Each path is a new rotation, seen through one point. The rows after it are directions, each followed by how far the rotation turns it, in degrees per step (0 if it stays put).
Each turn is a multiple of 5 degrees from 10 to 175, or 0.
Each row of a path follows its step; steps can be skipped.
Rotation 1:
step 0: [-16  -8  -7  -3  13 -10 -16  10   0  12 -12  16 -12   2  12 -14  19 -11
  -5  -8   8  -5   3  16 -12   3  11 -10  11]
step 1: [ -5   0  -7   8  15   8   3 -13   8   3 -33   7 -16   3   1  -6  19   4
   3 -10  17   9   9   6  -3  -6 -14   9   7]
step 2: [ 16  10 -12  13   4   7   6  -4  -8   9 -14  -7  -8   3 -22 -10  11 -20
  11  11  13   7   1 -13  13   0 -14  -3  10]
step 3: [  9  15 -10   9   0 -15 -10  -5 -26  -4   6   2   4  -6   0   8   6 -17
   3   4  28   2  -7   3  13  14   6  -9   7]
step 4: [  2   0  -7  10  -3 -10   8 -14 -25 -14  -8  -1   1  -5   9  24   7   6
 -10  -3   5   7   3   2   0  22   4  23  -7]
step 5: [  1 -12  -4  12  -8   4  11   3 -19  15  -2  -7  -4  -3  -7   6   1 -15
 -15   4 -30   0   7   2   4  17   1  20  -3]
step 6: [-16   1   6  11   3   0 -14   8  -6  23   5   7  -1   4   4  -6 -10 -19
  -6 -13 -12  -5   7  26  11  12  15   1   4]
step 7: [-12  10  14  17  13   5  -9   4   5   2 -18   0  -3  11   2  -5  -8  15
   8 -26   8  -2  19  11  -1  10   5  15   0]
step 8: [ 15   3  10  16  -1  11   1  22  -5   0 -16  -8  -2   2 -21 -25  -4   8
   2   1   9  -4  16  -7  -1   4 -16   7   1]
step 9: [ 10   7   0   4 -11  -1 -13  26 -13 -11  -6  14   8  -8   0 -16 -10 -11
  -4  14  22   6   0   9  14   3  -5 -12  -3]
step 10: [  2   2  -1   1  -9   1   1   6  -6 -33 -24  15  10  -1  18  16  -8 -11
   6   0  10  11   0   0  -4   5   8   7 -10]
step 11: [ 24 -20   3   4  -8   4  11  -3  -7 -16 -15   4   1  -2  -9   7   2 -23
   4   2 -20  -3   8  -3 -18   1  10   9  -4]
Directions:
[-8  5 -5  1  2 -6 -6  3 -3 -4  1  1 -1  6  7  3 -5 -3  5 -3  4 -4 -3 -4
 -5 -1  6  0  2]  110
[-4 -1 -1  8  0  4 -5  5  7  1  1  1  5 -4  3 -9  7  0  0  1  4  4  3 -5
 -3 -3  1  1 -5]  45
[ 3  0  2  1  0 -2 -5 -2 -3  1  9  5  1 -4  3 -5  0 -5 -8 -1  5 -7  0 10
  0 -4 -1 -5  3]  120
[-3 -3  4 -2 -3 -6 -4 -1  2 -7  8  2  0 -2 -3  6  4 -8 -2 -1 -7  4  2 -1
 -1  3  1  8 -2]  55
[ 0  3 -3 -3  3 -3 -3  1  6 -4  1 -9 -2  2 -8 -2 -1 -3  0 -5  9 -3  3  1
  6  0 -7  0 -4]  60
Rotation 2:
step 0: [ 19 -25   9  10 -15   5   1   7   3  15 -22   8  -9  -5  16  -1   3   2
   2  -3 -14   5  13   2   8   7  -7   5   9]
step 1: [ -1 -13   1 -15 -10  -2 -17  11 -12 -14   8   2  -4  12  18  -7  -9  -5
  12 -24  11   1 -11  14  -8   1   0   7   2]
step 2: [ 16   6  -2  22   6  -6  -3  20  -8  -7   3  -2  12  21   9 -11  -2  -8
  -4  16 -10   5 -10  -1   9 -10 -11  14  -6]
step 3: [ 10   8   3  13 -11  -9   1  -9   5   5   1   5  16   0   6  20  -1  -1
  20   4  10 -10 -20  16   2   9 -12 -12  15]
step 4: [  3   2   2   1  -2   8   3   0  -1 -10  15  -1  10 -17   0 -27 -26  -3
   1  10  11  -6  -8  -8  17  13  11  -8   1]
step 5: [ 14 -13  -4   6   5   4  10  -7  10  -2  -5  -7  -9  -4 -18   3   1 -12
   1   8 -15 -10  -2  29  14  12   9  11  -8]
step 6: [ -6  -7  22  -7  -4  -4  18   4 -13  -9  -6  -1   8  -4   5  -2   3  24
   7 -22  -4   1  11  13  18  14  -7  -2  -3]
step 7: [ -4   9 -19  -9 -10   1 -12  30   4  -4  -2 -10   5   6  -3 -12   8   8
   5  -6  -1 -18  -4  -2  -1  11   3  20 -15]
step 8: [  1   9   4   6  -4  -3  -7  18   1  25 -15 -14   2  10   0   4   4 -10
  17   4  -8  19   0   5  22  -3  -8 -14   2]
step 9: [  7   3   4  -3 -16  -2  -5  19 -14  -2   9   3  -8 -20  -9   8 -15  15
  17   1   9   0 -16   4  -8 -14   8  -7  16]
step 10: [ 27  12   7   7 -19  17   0  -1   0  -8  -4 -12 -15  -4   2 -11  -6 -15
 -15   9   4   4   1  -6  12   0  -1  17   7]
step 11: [  7 -19   6  18  -7   6  -8 -11  11  -5  -2   6  -8  -2  17  -3   2   6
  24  -5  -5  -2  12  25   0  -6  -4   5   9]
Directions:
[ 1 -2  4  9  3  4 -5  0  1  1 -2 -6  1  4 -1  8  0 -2  1  8 -2  4  5  1
 -1  3  5  2 -8]  130
[ 6  7  0  4 -3  4  4 -4 -1 -4 -3 -4  5 -2  2  5  4  7  0 -3  0 -6  2 -7
 -3  2 -7  5  1]  100
[-5  2  0  2 -6 -4  1  3  4  3 11  0  0 12  2  1  2  4  0  0 -3 -5  0 -1
  3 -3 -4 -2 -4]  70
[ -7   8  -2  -4   1   3   1   5  -1   0  -3  -1   1  -4 -10   2   5   4
   0  -2  -3  -3   4   3   8   4   4  -4  -4]  35
[-1 -4 -8 -1 -2  1 -5 -2  4 -4  1 -2 -3  0 -5  6  4  2  6 -1  2 -7 -7  7
 -8 -2  4  2  0]  175
[-3  0  5 -4  1  1  1  2  1 -9 -2  4  3  9  0 -5  6 -1  2 -1 -3  2  7  5
 -5  2  1  7  6]  70
